128 stands for zero in the data rows.
Every row has a hidden score from 0 to 20. What is each row's score? 10 is about the middle. The score is a weighted sum of the row's numbers plus the product of two more (or one squared), each taken from its middle value.
[190 163 185 116 139 153 170 141 187 147 171 161 172 121 150 115 124 120
 176 186 128 140]: 16
[109 123 103 119 120 126 149 117 123 137 107 107 117 147 133  92 145 123
 103 127 120 163]: 10
[125  64 112  96 108 148 125 156  98 142 125 110 100 132 128 124 126 149
 139  97 134 255]: 15
[ 99  98 117 178 148 102 130 115 120 103 115 107 120 134 139 117 113 109
  99 104  81 105]: 1
[175 111 192 112  74 218 172  75 188 118 165 176 192  90 113  74 122 159
 144 176 172 103]: 11
[ 85 119 104 108 132 111 137 166 111 159 106 104 108  97 107 148 244 123
 132 120 118 116]: 12
[117  94 113 108 166 116 160 115 106 135 100 101 112 146 150 142 255 112
 147 111 131 115]: 17
[124 114 106 121 146  80 124 132 120 113 119 119 126 140 130 118 122  97
 255 111 108 133]: 16
[108 125  98 131 137 115 106 111  97 160  98 100  91 141 157 114 163 104
 119 107 110  99]: 12
[109 154 124 136 123 104 122 125 117 100 120 117  90 139 140 147 112 121
 125 102 132 115]: 6
[102 170  92  89 117 118  94 136 133 146 109 108  94 157 146 132 105 133
 132 117 135 132]: 6
[173  89 171 123 126 202 191 149 188 116 179 171 199  98 147 101 150 138
 109 186 129 113]: 8
[119 159  98 110 123  95  94 119 114 123 112  89 108 125 119 102 134 150
 121 113 156 255]: 10
[155  98 186  99 115 145 137 145 123 124 111 129 116 137  92 130  98 125
 130 115  85 118]: 18
[ 90 110  90 141 132 136 128 138 113 118 102 126 119 136 141 158  93  99
 126 101 110  99]: 8
[178 118 185  93 118 158 202 150 208 117 179 188 191 130 147 130 108 158
 130 182 149 123]: 12
[123 134 115 137 130  96 122 125 136 107 121 104 123 122 124  88 121 106
 140 106 133 129]: 10
[110 108  99 126  88  76 104  98 145 148 118 109 119 135 134 179 121 108
 133 111 141 139]: 8
[115 178 111 136  98 136 134 146 117 158  88 103 100 128  80  92 108 113
 145 129 110 108]: 10
[ 94 110  98 153 115 169 113  93 131 105 110 121 101 154 121 154 150  73
 104 110  89 110]: 6
[119 125 101 148 114 117  88 117  94 132 104 116 121 151 122 147  91 132
 116 108 112 137]: 7
[109 108 106  90 124 109  98 107 127 113 101 109 117  94 121 134 115 145
  88 124  88 122]: 8
[110 137 102 104  96 116  85 111 116 145 119 127 102  83 142 105 133 117
  96  96 136 146]: 6
[109 122 101  83 122 125  81 142 102  86 109 109  95 112 127 153 130 117
 102 113 134 108]: 12
[193 121 197 113 112 170 133 112 173 133 189 176 170 120 132 138 119 153
 122 184 124 131]: 10
[120 162  92 129 103 107 116 126  96  85 111 107 106 156 144 129 183 130
 100 123  94  94]: 12
[194 123 163 116 159 212 167 108 178 116 168 177 185 151  93 141 108 154
 138 186 126 154]: 11
[ 97 120 127 154 132 101 119 112  88 116  99 110 100 158 139 180 120 135
 113 108 133 148]: 7
[168 133 180 111  90 148 165 163 192 112 181 194 167 140 115 120 163 143
 144 185 132 140]: 11
[177 115 197 135 118 195 180 128 189 141 169 170 190 136 140 199 115 129
 116 169 118 135]: 7
[111  88 124 122 141 137 124 116 110  89 110 122 110 115 164 102 135 134
 117 101 116 123]: 9
[108 146 107 135 154  85 103 123 104 151 114 111 105 112 130 109 118 120
 144 117 152 133]: 10
[156 123 178 154 108 136 179 137 176  93 178 174 187 123 135 165 137 173
 160 177 134 150]: 13
[180 116 170 153 101 174 188 139 194 114 178 174 203 118 111 113 141 133
 145 165 161 106]: 11
[120 122  89 128 129 119 127 165  99 107  99 124 122  96 100 138 255  96
 131 109 120 159]: 18
[117 134 101 187  98 119 142 107  79 116  85  90 105 100 147  87 119 101
 145 114 154 118]: 11
[ 90  99 115 126 112 144 125 109 106 137  90  92 109 149 148 115 213 128
 131 100 134 157]: 15
[163 124 174 131 125 168 169  87 193  83 198 168 181 109 126 138 141 178
 158 183 130 134]: 11
[167 151 179 101 138 190 186 132 187 153 184 169 192 137 134 153  79 107
 128 173 105 115]: 10
[193 143 183 106 126 126 178 133 154 128 191 166 167 112 106  98  94 195
 128 177 125 109]: 10
[114 148 115  97 168 134 111 105 124 111 115 116 105 108 133 119 116 105
 130 110 126 138]: 9
[134 112 109 145 136  94 119  57 131 135 103 111 114 142 132  95 151 130
 137 110 143 122]: 8
[109 127 125 124 137  81  90 110  84  97 114 103 117 109 135 157 124 125
  87 111 149 144]: 9
[114 106 105 173 130 135 120 172 113 153 103  98 112 121 148 109 139 138
 117 100 139  94]: 11
[123 122 103 134 103 121 142 151 109 119 113 117  95 120 132 102 113 103
 108  97 127 115]: 10
[189 116 179 134 157 181 185 127 185 135 186 174 168 158 130 102 157 158
 145 183 103 147]: 8
[108 152 105 103 140 112 110 125  95 149  99 108 109 134 101 141 131 116
 126  97 132 116]: 11
[115 116 104 140 109 127 103 147 110 134 109 109 101 144 104 122 147  67
 133 120  92 133]: 9
[ 93 110 126 124 124 164 115 105 126 167 100 109 106 166  87 130 135 109
 112 124 123  77]: 9
[ 91 147 136 164 139  99  94 125 113 128  88  93  90 128  70 105 116 128
 155 107 125 127]: 4
[106 122 105 143 131 109 131 150 102 103 113 129 121 135 153 122  82  98
 120 130 168 135]: 10
[106 118 111 154 145 110 136  95 122 110 119 116 104 125 124 186 129 120
 111 118 152 113]: 9
[116 136 111 152 111 148 128 174  96 133 117 100 108 134 102 131 125 115
 250 107 157 128]: 14
[119 118 128 151 133 145 106 149 111 131 114 117  94 139 143  95 139 110
  75 104 140 116]: 11
[113 138 100 118 162 100 125 135 114  93  91 117 115 124 103 147 142 140
 111 118 145 164]: 15
[102 116 119 130 124 116 122 102 111 131 107 101 108 108 167 118 127 143
 155 123  91  75]: 11
[108  94 104 120 118 108  79 116 143 141 118 115 113 116 157 134 160  86
 132 103 131 104]: 9
[178 123 181 147 138 171 137 104 197  94 202 178 194 129 112 104 123 130
 141 166 118 122]: 8
[116  95 122 125 102 127 110  95 108 118 101  99 136 115 114 113 134 104
 116 112 111 117]: 12
[114 160  88 166 101 134 153 121 118 127 102 110  97 148  99 119 171 120
 123 119 149  95]: 12
[107 171 105 134 142 132 111 126  99 129 131 108 106  93 159 125 110  93
 152 108 118  61]: 7
[183 126 179 157 188 162 188 116 163 151 182 193 181 118 152 133 141 161
 131 191 120 132]: 12
[180 140 173 146 123 184 180 142 176 143 185 179 189 127 117  95  79 153
 136 201 129 120]: 8
[107  92 105 118  99 116  75 171 110  96 112  87 113 144 101 125 142 139
 142 116  83 120]: 14
[102 145 113 119 176 129 140 137  95 161 116 101  99 120  75 133 142 100
 142 110 166  98]: 13
[103 141 109 169 132 134 120 135 105 144 108 120  87  87 160 141 144 119
 173  99  93 109]: 10
[166 124 183 114 109 172 180 127 174 140 193 173 167  94 111 126 124 134
 137 194 137  85]: 10
[120  84  97 127 107 105 127 134 116  98 106 117 102 143  73 128 126 149
 135 100 103 149]: 10
[121 125 114 109 169  76 107 101 100 123 111 101 112 102 131 118 104  73
 115 104 150 159]: 11
[115 119 113 151 133 141 127 123  83 154 117 109 116 127 137 118 117 170
 101  86 122 127]: 11
[113 150 127 106 199  84 117 133 129 130 113 115 114  93 131 163 100 109
  64 108 116 124]: 9
[100 137 124 142 128 142 119  92 112  94 115 118 110 160 147 168 104 118
 117 121 123 122]: 3
[112 104 121 138 105  84 110 129 121 174 117 109 107 110 116 106 108  92
  98 108 133 115]: 6
[167 118 170 108 140 180 158 133 164 114 186 175 170 141 122  82 101 158
 129 177 148 116]: 8
[117 129 111 181 129 118  61 156 119 109 125 121 103 130 131 130 167 118
 153 107  93 255]: 10
[ 92 143 104  77  93  94 112 115  82 122 103 105 100 121 114 157 119 108
 125 102 119 214]: 7
[118 137 107 119 119 137  86  90 106 157 112 113 118 126 110 176 134 124
 101  98 114 115]: 10
[117 166 106 121 173  79 141 123 111  90 122 107 106 151 124 121 102 131
 115 114 129 142]: 13
[124 154  96 112 123 106 112 110 116 139 106 116 110 170 122 149 136  98
  89 114 139 237]: 10
[177 101 171 125 148 188 160 126 169 109 180 179 182 125 120 156 118 116
 129 167 142 148]: 11
[108 125 103 112 158 111 106 132 120 121  89 110 109 101 117 136 120 110
 164 107 111 106]: 12
[ 95 116 131 135 136 117 110 102 106 132 101 105  99 102 165 104 138 144
 108 111 101 107]: 10
[185  95 171 122 136 168 138 116 173 123 168 187 178 141 132 149 152 146
 123 190 116 136]: 8
[104 146 120 162 146 150 122 146 120  93  99 114 109 129 126 112 113 139
 122 110 129 118]: 9
[103 128 109 134 175 101 106  99 129 121 116 111 107 118 140  86  81 128
 129 109 102  98]: 5
[191 162 179 118 117 181 170 140 161 123 185 180 173 136 177 137 117 150
 163 178 120 106]: 10
[110 126 113 173 120 129 105 133 109 146 123 109 126 119  46 123 116  75
 130 100 151  78]: 5
[199 122 184 119 121 139 180 184 170 131 200 182 173 125 117 163 125 182
 118 174 104 103]: 8
[183 123 180 126 102 173 171 122 189 145 179 156 167 146 109 111  89 153
 116 179 105 120]: 5
[ 93  95 104 113 126 123  85 128 122 153 108 114 124  97 133  88 125 124
 150 105  98 107]: 8
[ 91 129 111 103 145  91  97  70 132 139 113 113  94 126  71  97 124 139
 128 115 154 159]: 6
[105 129 103 118 126 111 127 151 103 132 127 128 109 116 127 105 147 129
 103 107 146 159]: 10
[122 144  94 125 169 126 143 145 113 255  90 113 110 121 121 135  98 222
 145  93 137 144]: 11
[192 160 171  96 139 141 193 152 176 148 186 185 168 154  99 153 129 139
 148 178 161 143]: 16
[115  97 101 132 143 104 129 148 110 111 128 118 137 112 181 142 121 122
 127 106 142 137]: 12
[ 97 144 116 118 132 122  72 187 112 120 119 111 123 109 103 129 162 136
 145 111 117 129]: 11
[ 93  97 117  99  85  92 123 144 102 142 118 120 109 109 130  86 119 137
 124 113  93 123]: 12
[103 135 105 142 129 147 113 137 107 107 121 114 108  96 129 143  95 119
 159 101 134 146]: 7
[110 136 113 116 117 104 119 141 103 121 102 116 117 143 103 165 113  88
 147 117 126 115]: 11
[104  92 108 105 128 117 108 108  98 146 102 135 101  87 105 101 255 107
 138 115 105 129]: 15
[100 126 113 136 126 120 126 226  97 105 121 107 141 153 130 157 117 144
 144 114 180 114]: 14
[108 169 118  77 171  98 136 140 119 124 102 116 124 124 108 130 122 131
 133 113  86 129]: 13
[119 147  93 148 135 111 126 117  80 162 101 117 108 152 140 149 134 108
 108 118 121 131]: 10
[106 186 123 123  87 133  98 144 117 105 104  99  95  95 110 102 117 115
  96 114 112 127]: 10
[115 115 102  92 139 131 108 111 121 145 107 113 124 139 147 126  88 111
 126 109 127  94]: 8
[176 111 187 120 132 190 170 167 183 116 177 190 180 144 110 111 134 153
 127 185 164 125]: 9
[114  92 108 118 113 145 126 113 139 122 107 121 119 127 138 126 150 126
 103 112 134 130]: 10
[100 115 121 127 125 142 116 150 109 101 118 114 132 121 165 132 155 124
 107 105 134 134]: 11
[105 146 111 127 104 102 106 135 113 140 108 106 116 105 100 113 142 105
  98 109 149 128]: 10
[111 130 101 132 142 122 131 157 104 140 106 138 122 120 117 152 143 129
 245 121 108 148]: 17
[179 152 170 119 157 178 124 140 177 160 171 189 188 117  92 111 145  84
 146 168 123 156]: 14
[168 144 194 117 127 151 181 137 169 142  95 135 113 133 128 141 116  96
 112 137 132 141]: 9
[101 133  82 121 139 108 107 147 103 141  98 106 110 143 129 120 115 109
 133 111 122 114]: 10
[113 121 107 127 131 103  96 159 113  93  99  99 133 118 124 132 138 119
 122 116 106 136]: 10
[185 135 187 137 146 182 194 128 208 110 163 177 165 140 162 161 149 101
 115 165 171 119]: 18
[117 113 103 133 148  78 131 103 110 125 106  95 129 142 124 149 255 135
 125 116 111 143]: 12
[169 143 181 124 118 149 182 148 211 122 167 160 185  93 112 124 104 120
 101 171 106 100]: 1
[116 113 121 106 144 107  86 117 104 111 118 100  98  94 135 101 136 126
 127 109 168 109]: 12
[106 151 110 106 127 107  99 137 133  97 170 110 165 140 113 120 140 102
 122 165 136 148]: 15
[ 98 165 124 155  85  92 167 129 122 233  98 119 120 133 141 129  87 253
 151 113 148 111]: 9
[108 141 119 145 130 133 118  99 109 126 109 105 129 112 124 116 107 124
 124 118 114 106]: 8
[ 98 139 108 125 129 139 128 179 110 123 112  85 113 130 124 133 133 117
 126 113 101 106]: 11
[111  86 121 194 116  78 113 139 118 136 119  95 104 113 128 133 147 122
 151  99 112 172]: 6
[186 134 174 141 114 139 159  99 187 166 190 176 178 144 122 182  97 183
 155 174 143 115]: 8
[101 116 108 181 133 142 122 162 102 124 100 127 103 102 104 150 106 118
  93 112 145 143]: 8
[ 93 141  99 145 166 151 143 155 101 148  85 115 126 134 143 124  97  73
 131 120 139 115]: 16
[ 95 122 119 123 136  95 113 131 101 122 114  94 105 151 110 140 129  99
 132 104 125 112]: 9
[108 127 100  83 136 135 126 132 120 156 115 123  99 141 109  74 113  91
  84 102 171 126]: 8
[101 168 101 127 143 114 120 141  93 117 108  95 126  85 129 109 126 153
 112 109 142 144]: 13
[ 98 131 106 116 105 105 115 126 116 127 120 112 120 123 251 173 125 129
 104 122 131 121]: 4
[107 124 108 124 163 110 150 133  88 133 110 122  97 127 128 147  97 120
 121 114 122 150]: 9
[115 113 108 138  77  84 104 126 119 143 123 103  92 109 105 254 172  93
 115 121 128  79]: 16
[176 133 179  92 133 161 183 137 178 102 166 176 184 130 114 102 162 175
 118 190 145  90]: 11
[104 127 104 122 157 135 114 103  98 147 125  98 104 139 143  70 116 109
 146 108 148 135]: 6
[109 130 118 111 142 130 155 137 109  87 113  96 120 136 138  80 134 107
 114 114 117 126]: 11
[116 143 120 178 106  90  85 163 116 111 116 120 112 159 165 131  95 117
 147 114 121 168]: 7
[118 128 113 118 152 138 119 141 108 119 122  90 105  85  99  96 161  98
 112 116 154 120]: 14
[127 118 108 146 133 110  97 151 112 132 128 111 126 115 124  96 130 118
 125  97 168 149]: 11
[120 124 101 115 199 120 102 106 115 139 122 117 105 131 160  83 134 124
 112  90 119 111]: 7
[123 144 103 112  99  88 101 133  90 116  92  97 104 120 130 130 127 125
 110 110 134 111]: 14
[116 113 123 136 111 115  96 166 127 127 122 121 131 104 129  96 105  83
 103 102 177 117]: 9
[184 157 166 136 134 152 139 112 183  76 173 166 191 125 122 166 118 130
 121 175 160 114]: 16
[183 118 174 117 111 145 152 146 180 103 196 189 172 111 124  84 129 153
 137 181 163 114]: 10
[101 117 106  94 109 103  91 106 102 127 107 128 111 152 127 129 125 133
  98  91 111 116]: 7
[120 106 117 124 118 141  76 123 113 158 125 115  97 150 159 112 129 115
  93 118 115 140]: 11
[ 89 168 119 131 130 149 127 135 111 106 103 133 100  96 149 124 102 114
 125 120 130 106]: 7
[100 148 125 135 129 144 131 144 100 131 124  95 129 134 131 118 133 123
 113 118 144 113]: 11
[139 119  89 135 144 122 127 147 124 115 123 123  90  93 123  95 137 129
 139 110  89 131]: 11
[126 107 107 113 142  80 100 103 120 131  95 112 118 102 123 142  88 117
 135 119 140 111]: 9
[193 110 176 170 100 163 187 100 183 147 174 170 175 101 150 115 113  91
 128 181 118 147]: 8
[111 123 113 120 127 105 108  99 126 115 112  88 121 116 139 161 123 112
 125 109 138 110]: 10
[110 157 118  79 107  99 105 135 130  83 108 122 104 117 103 155 100  85
 143  95 136 124]: 10
[102 110 107 150 114  69 114 142 139 125  93 104 115 132  99 126 134 120
 135  99 155 131]: 7
[191 184 169 106 143 215 136  81 192 141 184 143 179 151 108 102 153 142
 112 172 156  84]: 11
[130 102 121  98 128 130 117 164  90  73 106 110 109  98 147 132 142 103
  97 118 182 135]: 16
[107  98 100 129 116 112 105 137 114 124 106 100  99 100 122 105  96 140
 109 101  95 128]: 9
[107 143 101 145 167  93  90  97 104 152 103  97 118 129 144 125 163 122
 133 114 124 114]: 11
[183 117 185 130 123 196 179 121 167 137 182 184 171 113 146 144 115 189
 102 178 161 104]: 10
[106 112 116 148 134  96 125 125  90 108  98 101 100 110 134 138 129 122
 199 119 102 107]: 12
[183 146 181 145 110  97 233 179 151 230 179 154 158 103 135 136 135 242
 153 154 128 122]: 10
[163 161 178 146 155 154 203 110 155  94 203 193 174 143  86 121 115 179
 164 180  97 104]: 11
[182 113 188 107 131 170 168 128 181 122 158 167 183 125 137 123 136 179
 161 176 160 149]: 13
[112 132 118 124 133 114 138 144 117 140 117 111 104 123 115 122 141  78
 151 124 129 145]: 12
[116 150 107 128 130 110 101  84 128 126 118 117 117 122 135 102  92 135
 131 104 102 137]: 5
[180 113 171 121  89 177 152 112 196 128 183 180 159 140 130 149 117 159
 114 170 146 111]: 8
[122 127 110 123 133 123 129 158  72 129 113 121 114 101 149 125 117 133
  91 112 147 109]: 13
[131 128 124  66 112 125 141 132 119 118  98 121  92 172 101 117  88 109
 118  95 137 140]: 10
[112 128 104 136 114 105 101 137 108 129 121 115 120 130 144 119 130  90
 139 109 118 126]: 10
[142 102 124 116 151 109 133  90 164 170 200 169 182 116 151 155 150 120
 102 192  86 134]: 7
[177 128 169 131 133 174 191 110 171 148 175 172 184 155 119 109 127 145
 118 185 132  89]: 7
[108 171 121 108 123  89 115 135 112 221 102 126 114 137 132 135 115 238
 144 116 140 127]: 10
[173 106 197 130  91 183 160 136 164  76 179 190 184 133 111 156 129 176
 144 177 178 126]: 11
[123 119 124 135 110  92  96 119 105 115 106 122  91 140 140 123 127 130
 135 112 121 159]: 9
[113 108 112 107 123  91 107 111 121 106 118 110 119 104  92 110 130 118
 157 101 117 145]: 9
[103 137 109 139 106 101  91 101  78 130 105 109 109 122 138 139 120 136
 255 119 102 114]: 8
[108 131 111 131 123 150 117  99 104  99 117 121 110 118 141 122 121 116
 158 107 100 139]: 4
[102 156 101 138 107  89 110 135 106 152  91 115  99  87 128 154 142 141
 116 111 163  67]: 12
[101  90  93 145 143 105 101  82 110 117  84 107 107 161 134 115 134 133
 142  90 122 116]: 7
[109 134  94 114 140 129 136 127 113 143 116 112 127 180 117 108 132 139
 136 108 152  88]: 10
[123 119 122 146 123  78 100 117 118 116 108 103 119  97  93 139 124 134
  85 102  87 124]: 3
[112 122 107 141 154  78 128 104 111 135 109  96 137 103 133 131 126 103
  99 114 143 181]: 13
[117 135 115 131 152 105 114 121 115 106  99  85 122 138 122 126 107 130
 126 111 145 146]: 11
[123 101 114 149  99 117 128 139 114 141 127 107 121 128  94 144 180 136
 104 124 115 125]: 12
[107 104  96 132 115  71 120 123 103 109 108 120 119 129  78 156 108 102
 255 115 130 132]: 14
[ 96 125 104 119 128  93  91 108  81 156 103 108 110 136 127 112 119 137
 105  93 107 162]: 7
[100 140 110  80 125  94 103 134 105 183 109 116 102 115 132 132 122  96
 125 111 123 111]: 11
[104  93  94 132 138  89 131 134 146 139 109 103 123 170 112 135 114 143
 131  99 109 147]: 4
[105 113 101 126 149 116 123 169 100 142 116  97  94 134 104 131 117 134
 128 109 114 139]: 10
[196 106 163 102 163 147 163 142 177 121 180 177 152 129 129 163 147 143
 136 176  95 120]: 10
[102 106 112 132 124  97 109 133 111 148 101 120 120 142 123 132 149 146
  95 112 130 118]: 8
[113  82  98 106  90 114 110 134  88 123 103 112 109 141 140 158 126 148
 125 102 126 175]: 14
[116 167 119 135 105  68  98 134 135 173 108 103 108 146 109 113 116  98
 137 105 156 146]: 9
[ 90 110 118 136 116 138 108 116 136 123 105 112 115 141 101 152 132 120
 145  99 164 158]: 9
[129 147 134 132 120 104 107 119  95 105 122 114  99 112 115 125 124 112
 114 122 128 122]: 11
[119 134 105 114 108 127 110 125 118 131 102 120 120 134 140 111 114 138
 135 118  88 121]: 10
[106 133  90 143 150 113 133 135 113 135 116 109  92 147  94 129 125 117
 126 112 159 152]: 11
[197 157 165 112 121 211 165 182 184 128 181 181 177 152 110 125 136 148
 119 204 104 100]: 10
[120 137 108 140 117 147 114 101 117 132 107 116 125 118 255 104  96 117
 122 110  49 146]: 2
[114 147  92 167 129  91 116 136 119 134 106 116 114 130 100 139 111 113
 255 118 152  91]: 17
[124 135 109 154 135 143 100 125 122 126 117 109 109 142 120 114 152 127
 110 105 144 136]: 9
[100 150 102 115 145 152 124 152  92 108 117 112 138  99 117  99 103 149
 181 104 135  85]: 11
[197 143 175 124 120 167 188 130 199 163 179 196 184 120 116 136 171 130
 123 166 114 111]: 10
[187 137 162 113 149 165 142 109 167 110 166 196 196 135 119  93 103 152
 107 169  96 145]: 8
[117 123 107  94 118 145 142 112  92 115 132 121 114 107  92 127 149 121
 124 113 120 115]: 12
[194 129 181 169 120 150 203  97 180 150 184 173 170 130 155 148 111 141
 170 179 125 102]: 10
[115 142  86  99 108 118  83 131  97 131 104 120 106  98 111 112 129  99
 103 107 137 125]: 10
[ 97 191 106 161 126 100  73 108 111 122 112 121 122 147 118 114 105  72
 157 110 133 126]: 12
[104 140  90 164 156 104  92 147 127  99 116 117 121 129 124 132 104 110
 128 118 139 113]: 14
[116 133 113 100 151 149 126 101 110 117 122 122 111 135  98 108 103 142
 125 119 161 123]: 6
[105 149 105 155 137 110 104 139 123 116 109 120 125 112 142 132 130 133
 109 116 124 118]: 11
[189  94 165 140 157 139 185 104 183 130 164 184 167 133 115 169 122 150
 139 172 102  89]: 4
[ 96 130 109 152 128 139 153 142 108 133 119  97 107 170  94 131 132 116
 128 110  95 111]: 7
[115 123 119  79 138 106 115 156 112  94 124 112 111 127 145 176  76 149
 144 110 104 105]: 10
[102  79 114 128 150 152  97 255 119 144 110 128 115  99 110 121  93 100
  86  95 140 120]: 4
[106 105 121 143 177 139 107 124 121 116  95  98 115 130  99 114 128 138
 138 103 123 152]: 7
[102  75 119 100 151 112 116 120 123 106 109 113 126 110 112 109 134  77
 158  93 243  97]: 13
[113 113 103 120 140 111 102 113 130 114 106 100 107  99  93 101 255 124
 113 113 147  96]: 13
[107 155 128  93 145 128 114 137 112 115 112 109 110 143 144 109 129 111
 119 128 114 148]: 10
[133 121 120 128  98  91 135 122 119 101 151 118 131 110  90 140 108 122
 140 165 147 161]: 11
[152 138 151 114 123  77 137 127 150 158 189 167 190 130 165 155 131 138
 156 176 152 123]: 15
[101 100 108 123 104  96  84 140 130 142 122 116 115 112 127 148 157 137
 104 116 116 119]: 9
[195 102 175 107 147 186 174 150 172 131 176 180 178 100 170 138 149 163
 138 196 152  89]: 15
[ 88 111 115 163 127 129  88 169 107 119 104 111 118 149 136 130 132 157
 117  99 159 107]: 9
[119  87 108 155 143 123 107 104 103 108 110 110 106 120 129 101 104 112
 126 102 151 169]: 7
[ 96 107 115 119 116  84 112 107  93 138 120 108 101 110 139 115 107 125
 161 110 111 101]: 9
[102 141 130 136 131 108 109  98 109 115 108 121 109  90 106 142 118 154
 150 116 136 160]: 8
[116 120  91 118 114 137 140  96  87 134 111  99 113 140  92 147 114  91
 149 107 121 169]: 10
[188 125 191 122 140 167 178 116 154 135 170 163 198 131 102 147 142 150
 137 169 113  95]: 8
[ 93 116  93 156 100  94 106 103 135 109 127 117 103  94 158 127 118 124
 117 108 131 114]: 6
[193 108 182 152 132 186 141  72 177 121 164 177 151 129 113 110 149 142
 108 184 104 157]: 6
[110 102 101 118 153 113 101 115 110 148 111 124 105 112 145 116 123  67
 141 108 135 115]: 9
[177 169 167 160 111 157 162 148 171 104 175 165 200 158 122 145 115 178
 143 174 132 104]: 12
[111 139 115  90 124 121 136 115  99 128 103 100 116 154 148 125 108  82
 127 108  86 119]: 10
[132 140  96 127 143  95 141 105 112 100  97 102 108  98 134 185 129 119
 122 115 123 121]: 14
[108 119 126 129 143 106 108 147  97 140 111  99 123 116 169 112 138 117
 109 119 173 137]: 12
[111 140 168 108 124 119  79 116 152 125 104 193 111 101 145 149 138  65
 146 120 240 106]: 8
[179  85 163 121 164 156 190 153 173 173 175 180 160 122 146 141 128 139
 116 200 122 136]: 6
[118 131 116 176 140 130 128 102 103 145 113 103 101 165 161 117 131  93
 100 100 134 145]: 6
[115 118  95 123 129 109 107 123 107 128 110 135 102  91 124 125 140 123
 121 105  84  92]: 9
[109 126 104 120 147  93 132  85 127 107 123 106 116 135 115 109 127  85
 111  99 149 145]: 11
[108 140 113 131 112  87 125 146  77  91 122  97 104  94 120 116 101 140
  94 128 146 155]: 11
[104  89 104 138  97 122  93 139 117 113 111 118 115 141 136 137 115 104
 126 130 140 124]: 9
[107 169 113 117 140 143 114 120  97 156 101 121  99 107  92  97 137 118
 122 108 130 124]: 10
[126  90 119 118 107 137 112 118  98 108 112  98 115 133 134 120 126 102
 172 106 152 121]: 14
[104 103 121  98  91 164 113 106 106 126  97 151 146 149 113 136 101 110
 113 130 125 134]: 8
